In the rows, zero is written as 128.
These are runs of 6 systems, one row a step. Runs of the same system follow the same rule from any start.
nutal, path 1:
[[147 139 140 108 128 118 132 123 126 140  97 134 124 108 176  89 132 100
  138 149 120 129]
 [124 133 155 171 118 135 120 147 182 126 136 104 105 115 109 143 134 113
  122 138 123 130]
 [ 94 123 112 127 129 154 139 109 116 149 104 146 100 137 103 131 137 157
  168  96 129 127]
 [150 138 133 108 133 113 156 141  98 147 139 149 118  97 162 110 164  89
  135 143 119 117]
 [157 125 119 175 108 133 131 138 176 130 130  88  98 120 121 134  99 106
  134 124 111 124]
 [ 82 135 142 114 134 149 132  91 145 146  78 141 115 133 130 122 141 158
  174 119 131 125]
 [132 142 160 129 120 129 129 166  96 148 150 152 111  85 136 121 182  80
  131 139 126 135]
 [152 112  87 169 114 137 153 135 161 135 135  99  62 136 110 133 103 121
  133 110  96 122]
 [106 148 145 103 145 137 161  81 141 161  76 135 142 130 146 117 142 139
  194 129 136 103]]
manod, path 2:
[[129 121 125 126 159 122 166 115 147 147 147  98 119  98 158 126 113 126
  132 115 136 126]
 [144 144 140 140 123 144 136 135 126 132 106 158 127 141 120 134 161  89
  169 140 126 106]
 [137 130 100 107  94 117 124 100 129 142 105 110 120 132 119 106 114 168
  130 129 122 112]
 [139 117 118 131 158 133 158 127 139 145 152 108 122  84 154 128 108 102
  148 104 151 126]
 [124 144 143 129 109 149 130 124 125 132  99 171 112 140 128 136 166 106
  179 138 102 113]
 [133 136 105 104 110 102 146  84 144 145 108  88 134 135 127 110 108 173
  129 139 130 102]
 [159 117 114 146 157 142 160 146 126 150 147 110 122  93 140 125 115  78
  156 101 151 118]
 [127 138 129 113  83 152 105 117 132 127  86 179  96 127 132 123 163 116
  174 138 101 114]
 [120 132 109  99 129 105 162  66 154 154 126  81 142 115 143 125  97 182
  138 127 136 106]]
nutal, path 3 (9 x 22):
[[ 98  89 100 142 156 148  90 133 148  78 133 128 128 150 117 140  78 161
   89  92 156 160]
 [115 139 123  82 126 109 131 103  78  94 146 183 185 181 128 159 153 161
  123 153 118 112]
 [167 134 118 131 124  81 112 159  72 129 165  79 175 116 129 104  92 123
   66 139 138 151]
 [117  96  97 135 178 134 115 109 184  62 118 119 148 185 131 137  69 160
   84 119 159 130]
 [103 146 149  79 102 118  81 104  83  94 135 175 223 148 112 161 148 168
  126 150 153 122]
 [138 113 112 126 133  82 103 173  59 109 192  99 140 113 139 106  98 142
   28 122 123 178]
 [138 109  81 140 186 126 152 105 156  57 131 124 175 235 119 158  66 157
   95 128 144 110]
 [132 153 142  66  92 102  64 103  79 106 110 150 251 130 122 117 125 167
  112 160 179 114]
 [107  94 128 129 151  93  84 169 112  72 213 100 140  99 153 131  93 149
    4 123 143 191]]
Maru, path 4:
[[100 140 161 160 113 150  90 143 108 136 100 130 132 130 120 137 118 125
  151 112 112 170]
 [ 95 132 140 129 155 116 124 133 116 122 112 119 147 165  99 114 139 163
   90 140 151 131]
 [146 117 100 154 127 140 126 138 118 113 150 131 144 155  77 158 120 129
  130 111 150 111]
 [122 113 121 145 115 147  86 137 128  84 118 159 126 156 132 146 108 129
  123 121 107 154]
 [ 98 148 161 149 123 119 116 122 113 121 127 122 167 157 113 159 126 155
  126 138 115 146]
 [108 126 125 168 141 143 117 156 104 136 119 120 126 153  75 125 126 138
  119 103 145 142]
 [131 119 107 136 136 138 105 133 129  84 116 151 145 187  98 138 117 144
  106 132 138 121]
 [118 131 139 154 104 137  96 132 114 102 149 138 167 146 102 179 110 140
  135 120 125 147]
 [ 85 130 152 172 142 143 105 149 110 115 117 132 125 165 104 142 122 143
  114 116 113 169]]
kot, path 5:
[[124 132 129 147  86 122  71 152  86  91 137 148 146 164 104 147 116 146
   92 137  98 162]
 [133 126 137 149 181  99 153 127 165 102 152  80 165 156 140 132  95 132
   74 150 143 126]
 [ 88 124 135 181 139 161 112 147 142 129 108 120 119 163  46 143 137 154
  127 102 161 132]
 [109 116 124  98 121 110  91 128 109  71 159 161 162 155 119 148 135 169
   64 147 140 137]
 [111 136 137 171 170  99 179 129 123 133 160  73 140 183 105 149 102 161
   91 134 105 137]
 [120 116 129 190 124 155  74 170 158  78 108 138 122 184  66 146 122 122
   96 129 140 141]
 [104 124 134 109 150 104 110 115 130  87 164 120 208 149 106 158 117 177
   75 143 181 121]
 [ 74 126 127 169 175 117 154 140 106 137 133  89 104 193  83 126 115 188
   76 108 111 158]
 [127 120 136 172 124 135  89 165 161  50 150 163 132 202  76 174 147 124
   75 163 120 122]]
Fab, path 6, 9 rows:
[[129 118 121 124 162 130 126 124 119 121  94 122 134 142 167  98  90 124
  122 116 127 150]
 [147 131 142 137 124 118 121 154 157 120 153 118 135  98 116 128 149  98
  103 150 155 110]
 [104 134 123 129 102 134 132 115 110 162 117 124 110 126  90 130 143 161
  156 112 127 122]
 [125 107 105 111 163 135 142 123 122 100 129 161 109 149 170 122 120 119
  120 124 114 137]
 [169 151 150 148 108 108 124 144 139 127 130 111 157 121 127 134 131  89
  129 163 123 112]
 [ 92 127 130 124 118 135 120 104 144 157  99  97 113 111 112 107 118 172
  135 109 146 136]
 [126 102 109 108 163 145 134 147 108 102 147 181 117 130 142 128 150 108
  120 113 148 125]
 [162 159 140 157  87 111 139 141 120 143 130 112 119 141 116 133 143 101
  138 159  85 115]
 [ 97 124 128 113 140 131 135  80 167 136  90 102 129 128 145 116  97 171
  145 118 143 126]]
suz, path 7, 9 rows:
[[143 137 129 141 121 107 123 119 131 102 124 111 159 168 140 137  98 133
  110 147 108 133]
 [118 117 133 150 154 139 131 121 161 127 144 102 152 113 125 155 101 128
  137 109 161 130]
 [121 129 135 160 124 131 101 160  96 117 142 134 145 146  88 141 129 125
  110 120 137 147]
 [127 132 124 134 140 103 154 112 135 108 164 110 155 161 124 161 113 154
  103 144 116 118]
 [146 124 112 161 149 138 136 133 133 131 132  99 160 139 105 141  91 113
  146 105 160 122]
 [126 130 150 161 123 127  88 151 132  86 136 132 161 152 112 151 116 124
  103 139 129 148]
 [107 129 130 144 135 114 148 108 139 125 168  95 154 138 107 171 107 169
  117 120 130 130]
 [149 121 112 160 161 129 139 153  96 125 145 110 162 151 106 137  98 108
  120 105 151 135]
 [138 135 140 161 118 123 106 138 158  81 144 128 166 168 103 170 117 125
  110 154 128 122]]
manod, path 8 (9 x 22):
[[132 113 107 126 139 127 125 109 164 101 121 111 135 139 146 124  85 143
  114 127 135 128]
 [126 137 152 142 148 132 128 143  88 143 132 135 156 110 144 131 126  98
  151 117 133 149]
 [112 138 140 132  97 124 118 134 141 133 116 131  91 128 104 118 167 145
  115 148 110 122]
 [130 109  97 116 155 129 143 109 146 108 141 119 148 143 125 133 105 152
  112 118 161 112]
 [148 134 134 140 129 125 133 153  81 131 143 143 134 121 152 132 130  87
  142 124 104 149]
 [109 137 151 140  90 129  97 121 169 122 107 119 103 125 107 128 141 149
  122 148 112 130]
 [113 110 110 116 180 128 152 114 120 126 131 117 156 139 124 122 110 151
  120 104 170 122]
 [157 139 138 130 115 114 133 161  82 133 152 148 120 113 145 128 154  84
  126 143 101 136]
 [111 126 131 147  85 142  96 111 186 110 111 119 106 138  99 146 120 161
  123 138 120 122]]
Fab, path 9:
[[145 141 132 124 132 116 161 107 152 117 136 132 156 156 120 157 147 121
  149 157 133  82]
 [136 128 109 115 104 119 102 122  99 137 100 111 137 116 137  92  94 144
  123 117 130 147]
 [117 108 136 139 141 148 120 146 168 109 154 145  97  91 140 143 143 105
  122 120 144 132]
 [125 152 143 143 123 129 144 131  93 149 107 143 140 158  94 131 163 124
  160 138 122 112]
 [132 120 106 106 142 105 150 108 128 129 126 106 109 130 168  99 100 150
  103 131 108 133]
 [160 119 123 137 121 137 113 137 159 106 144 130 153 105 123 146 118  97
  139 129 161 108]
 [102 136 146 140 102 144  99 138 110 149  90 135 104 124 100 109 150 140
  138 122 123 143]
 [109 122 126 106 169 123 177 116 124 135 146 144 105 124 165 131 144 130
  130 127 116 129]
 [186 137 107 146 120 117 140 138 126 123 125 113 154 153 118 128 109 100
  136 140 129 102]]
suz, path 10 (9 x 22):
[[ 63 107 147 128 160 155 119 128 137 122 172 148 129  96 118 171 138 150
  129  91 167 154]
 [147 145 117 152 110 105 154 156  52 148 165 127 127 157  90 142 148 126
  119 132  92 128]
 [170 132 114 133 158 100 164 109 178 104 115  94 148 171 150 117 100 116
  106 164 124  97]
 [115 119 135 147 120 166  74 128 161 119  97 125 159 111  96 140 101 126
  161  98 191 129]
 [ 95 124 144 137 105 117  93 149  82 107 172 138 132 121 129 157 122 155
   89 122  97 181]
 [129 129 117 146 177 112 212 120 128 147 176 101 119 159 120 161 131 136
  127 125 111 106]
 [180 144 125 156 132 127 116 147 126 123  84 115 181 160  95 108 116  89
  142 142 162  98]
 [117 116 135 127  94 122  65 118 180  75 143 120 149 113 134 154  93 157
   88 140 140 145]
 [ 74 112 120 152 159 145 154 127  96 147 167 114 115 132 108 164 105 168
  137  71 128 161]]
Maru, path 11 (9 x 22):
[[134 127 132 142 105 144 131 153 109 137 160 164  85  96 132 152 160  91
  154 122  96 135]
 [113 136 124 110 115 108 140  99 135 144  94 106  93 140 149  96 121 172
  114 145  90 134]
 [165 135 125 136 152 110 155 126 122 152 137  83 177 109 128 120 105 104
  140 124 164 107]
 [139 112 130 126 123 154 105 156 161 103 121 170  89  96 138 115 163  85
  126 133 146 119]
 [ 98 131 128  85 114 116 154  76 134 133 140 142 115 125 155 147 139 176
  145 137 101 118]
 [152 137 125 147 144 107 163 148  80 170 151  83 128  97 145 108 107 102
  126 112 118 147]
 [158 129 126 134 129 132 121 141 185 113  83 132  95 135 125  83 156  92
  111 164 141  97]
 [114 119 115  79 110 138 131  75 149 129 139 143 155  89 151 155 119 158
  174 114 153 107]
 [125 123 142 129 158 113 157 160  83 145 180 126 104  84 175 122 137  94
  106 116 102 167]]
kot, path 12 (9 x 22):
[[110 116 107 134 138 119 139 116 109 128 154 106 130 143 115 143  97 172
  109 103 125 144]
 [125 126 125 152 158 133 133 143 133 100 106 147 123 190 115 127 132 126
  111 138 116 131]
 [124 148 155 145 107 112 104 132 137 113 139 115 168 140  92 152 139 143
  110 154 141 119]
 [101 111 123 144 158 124 125 134 124 119 151 101 129 130 126 131  95 158
   87 105 135 161]
 [123 120 119 148 163 137 142 145 136  99 122 151 120 191  91 136 149 128
  109 134 138 111]
 [120 140 137 136  91 108  95 122 123 108 144 117 168 151  89 159 122 167
  107 147 130 126]
 [ 98 113 138 153 179 120 132 135 131 107 139  99 135 154 140 130  88 149
   81 116 127 167]
 [122 127 132 163 153 140 132 160 140 107 127 140 126 184  62 141 162 128
  107 134 151 106]
 [116 129 127 124  92 109  87 118 124  95 161 116 169 143  93 163 110 181
   87 137 141 138]]

Which system made each run below?
path 13 (2 x 22):
[[165 134 122 118  92 117 118 123 132 119 150 129 162 104 130 147 128 107
  143 142 142 105]
 [103 119 133 133 121 124 112 119 137 130 126 101 111 109 153 124  90 152
  114 113 110 164]]
 => nutal
path 14:
[[124 138 140 121 144 111 163 100 101 158 132 103 150 107 181 134  97 130
  160 122 102 150]
 [148 129 134 153 132 147 129 164 134 144  83 136  77 121 128  82 153  75
  140 128 122 126]]
 => kot
path 15:
[[ 85 120 154 104 167 128 135 130  86 119 165 161 148 106 176 144 139 133
  119 116 128 167]
 [174 137 103 154 129 106 175 162 102 157 137 103  92 152  92 102 152 102
  109 140 108  98]]
 => kot
path 16, 2 rows:
[[ 83 114 137 134 105 163 112 108 155 140 133 135  93  83 128 156 123 153
  164  93 127 152]
 [115 141 141 128 139 135 156 140  75 145 126 172  92 143 155 128 164 107
  157 127  72 144]]
 => nutal
path 17:
[[149 117 125 136 143 134 135 137 152 115 125 134 108 118 165 123 121  89
  132 129 118 130]
 [118 145 151 100 106 119 131 106 130 142 113 143 129 111 148 122 158 129
  152 150 118 116]]
 => Maru
path 18, 2 rows:
[[ 97 127 139 144 144 152 171  98 163 156 122 126  98 118 135 155 132 131
  189 110 116 120]
 [141 150 148 132 106 142 121 147  96 160  91 158 104 101 138 106 166  79
  177 130 110 131]]
 => nutal
path 19, 2 rows:
[[120 102 110 101 156 123 154 131  96 137 156 138  87  85 191 104 118 117
  114 105 111 157]
 [120 157 181 144 107 130 126 120 175 113 134 148 142 132 128 178 170 108
  159 171 111 106]]
 => manod
path 20, 2 rows:
[[134 116 127 143 117 121 129 135 159 120 179 102 125  91 123 152 120 126
  108 123 142 125]
 [108 120 130 145 153 156 127 134 121 106 106 171 117 168 129 142 133 118
  150 115 116 143]]
 => manod
path 21 (2 x 22):
[[139 121 108 142 132 137 103 137 146 121  66 108 115 150 119  77  99 129
  113 123 144 132]
 [ 88 117 145 100 124 144  96 108 126  96 137 176 156 117 148 160 138 146
  143 124 144 141]]
 => suz
path 22 (2 x 22):
[[113 115 132 138 132 132 111 127 162  83 153 142 143 149 113 163 126 145
  102 137 142 124]
 [117 128 112 109 116 120 120 116  73 129 141 140 161 140 112 139 122 165
  129 114 130 135]]
 => nutal
path 23 (2 x 22):
[[128 113 118 144 154 145 141 130 133 132 114 124  95 123 159 113  99 109
  141 101 115 146]
 [108 146 168 132 128 135 118 139 127 128 108 158 137 134 119 133 171 112
  143 148 130 124]]
 => suz
path 24, 2 rows:
[[110 115 125  92 109 132  96 127 124 114 141 153 122  91 137 122 143 144
  113 126 146 137]
 [131 126 115 122 159 112 184 117 103 144 158 120 118 140 150 137 128 131
  128 124 105 125]]
 => kot
path 25, 2 rows:
[[150 129 100 131 121 115 178  94 171 135 168  95 134 134  99 167 122 148
  144 134 139  72]
 [173 116  90 146 149 150 145 140 112 127  90 141 108 152 154 103  97  78
  168 108 111 128]]
 => manod
path 26:
[[103 137 151 132 128 141 111 113 129 122 119 141 165 131 118 155 129 137
  157 123 148 130]
 [138 131 129 137 114 109 126 142 104 137 168 101 129  99 131 134 116 126
  104 126 120 144]]
 => suz
path 27:
[[ 81 141 148 134 139 142 107 130  68 139 104 147 162 161  98 134 135 160
  143 109 136 154]
 [169 131 124 113 123  91 157 132 114 119 199 121 159 104 164 159 125 105
  109 147 112 119]]
 => suz
path 28, 2 rows:
[[122 140 153 149 133 143 103 129 126  96 104 157 173 170 133 156 117 110
  152 137 120 136]
 [ 84 138 152 135 108 130  93 139  94 134 132 136 144 126  92 139 150 162
  116 122 136 151]]
 => Maru
path 29 (2 x 22):
[[141 127 103 125 164 117 175 116 140 141  89 110  93 173 135  83 131 137
  118 142 113 102]
 [141 142 155 129 126 136 123 122 164 136 121 122 168  94 117 135 147 100
  161 141 183  96]]
 => nutal
path 30:
[[ 88 138 168 165 145 126 129 160  87 150 156 108 121 117 113 140 137 130
  109 114 113 175]
 [146 137 122 123 156  98 175 132 117 123 158 122 147 166 104 133 161 134
   99 155 139  90]]
 => suz
path 31, 2 rows:
[[140 153 147 122  90 118 112 136  85 147 106 138 135 115 131 110 149 111
  147 145 109 135]
 [116 116 121 133 154 133 162 114 163 149 123 101  89 107 153 116 112 130
  138 114 122 128]]
 => Fab
path 32:
[[125 129 138 160 142 133 121 165 114 131 123 122 132 137  95 118 137 112
  116 125 147 134]
 [129 115 109 117 113 121 115 118 150 105 145 122 125 128 109 135 127 158
  100 133 147 112]]
 => kot
path 33 (2 x 22):
[[ 83 134 160 141 151 138 100 123 158 125  69 113 139 153 103 100 132 158
  112 133 160 137]
 [110 113 127 107 133 141 117 148 103 113 167 172 129 110 101 145 179 130
  111 119 169 119]]
 => nutal
path 34, 2 rows:
[[144 134 144 115 146 128 163 112 128 153 158 124 162  75 156 153 131  94
  181 120 158 108]
 [142 121 129 156  91 154  78 145 148 109  99 140  85 110 157 119 104  96
  139 121  90 164]]
 => nutal
path 35:
[[147 158 136 127  84 132 121 131  88 169  68 137 113 130 120  88 153 109
  174 140 101 119]
 [142 129 147 101  95 117 110 112 172 124 138 127 106  57 194 124 126 105
  131 148 111 134]]
 => kot
path 36:
[[150 119 110  97 136 156 123 116 109 123 109 174 167 109 147 127 127  92
  183 106 173 108]
 [125 145 130 116  72 109 151 101 102 175 140 114  87  99 147 135 140 152
  163 134  68 131]]
 => manod
path 37:
[[ 97  97 103  95 149 138 143 106 133 119 165 144 107 103 149 142 122 161
  122  98 144 133]
 [148 139 136 137 125 122 133 133  87 110 141 160 160 153 153 159 123  96
  150 139  93 139]]
 => nutal
path 38, 2 rows:
[[119 133 163 179 146 163 135 149 168 130 118 138 105 121 127 150 148  77
  167 126 125 132]
 [126 135 114 127  80 144 125 124 127 160  96 142  69 120  98 112 161 139
  165 122 105 110]]
 => nutal
